In the rows, zero is written as 128.
Each path below is one point turned by a fixed rotation once a step. After each direction that follows a path, write how fast that rotation turns it, in degrees per step (0 if it stays still).
Each turn is a multiple of 5 degrees from 10 to 175, or 0.
Each row of a path follows its step; steps can be skipped.
Path 1:
step 0: [131 124 133 127 126 130 136 133 129 134 133 137 128 118 134 132 129 130
 125 120 126 133 129 127 127 120 126 119 136 133 134 132 128 130 136 116
 135 120 127 127 131 134 132 125 136 138 127 133 122 127 128 130 131 117
 135 120]
step 1: [133 111 129 127 126 117 128 123 122 122 129 131 127 119 128 133 127 137
 129 122 123 127 130 133 121 121 130 122 121 120 129 130 123 135 130 129
 137 124 127 131 130 139 127 127 125 132 122 133 124 134 134 137 126 122
 132 128]
step 2: [127 121 134 128 119 129 140 133 133 129 131 126 136 120 130 135 124 130
 128 116 132 128 126 132 124 128 127 122 135 127 131 121 121 125 140 116
 130 131 126 124 130 138 131 124 127 127 118 125 123 134 134 136 127 126
 129 129]
step 3: [126 120 126 131 122 126 134 125 132 128 126 133 128 121 125 131 121 134
 122 134 135 134 129 133 129 122 132 115 123 125 123 126 127 131 138 133
 136 122 124 129 132 131 137 123 135 141 126 129 123 133 133 138 126 121
 130 133]
step 4: [133 125 128 135 126 129 137 137 132 125 120 131 125 109 132 132 128 136
 133 120 127 128 128 129 121 134 130 118 129 129 116 128 126 128 136 122
 136 124 124 130 132 131 129 129 125 128 123 134 122 130 133 132 137 127
 126 125]
step 5: [123 117 130 125 127 133 130 128 118 127 131 127 120 113 125 138 127 131
 127 131 130 135 132 141 130 126 121 116 129 125 129 123 127 131 140 127
 132 126 126 129 128 128 133 125 132 132 117 127 132 127 139 133 127 127
 128 122]
step 6: [132 115 130 134 126 129 129 133 126 133 126 120 133 116 126 131 120 127
 123 125 126 126 124 130 132 134 133 120 128 125 121 131 125 133 130 119
 135 118 127 133 130 123 129 121 130 129 118 124 122 141 130 138 132 132
 127 132]
step 7: [135 125 130 128 119 140 132 124 124 123 128 130 128 117 127 131 125 126
 121 129 135 134 129 137 118 126 127 122 123 126 123 127 122 132 131 117
 132 125 116 126 136 126 138 121 132 128 128 129 124 123 136 131 131 135
 130 124]
step 8: [134 116 131 132 131 143 128 123 130 121 122 124 125 114 128 120 123 131
 128 126 121 132 134 134 127 130 128 120 133 127 128 133 125 126 130 125
 134 122 130 129 127 126 132 127 137 138 121 130 122 135 136 127 135 123
 127 131]
step 9: [125 121 124 127 127 129 124 125 119 131 131 122 121 113 131 132 121 134
 125 123 122 139 128 130 122 124 129 122 132 134 129 125 123 131 126 113
 128 123 120 131 134 129 130 125 134 120 129 132 117 129 133 135 131 129
 131 127]
[126 128 127 129 129 130 132 127 132 130 128 127 130 128 130 129 129 128
 127 126 125 127 127 129 126 131 128 129 127 129 129 128 128 130 128 128
 129 128 129 129 126 127 128 129 128 126 128 130 126 129 127 129 128 129
 126 127]
160
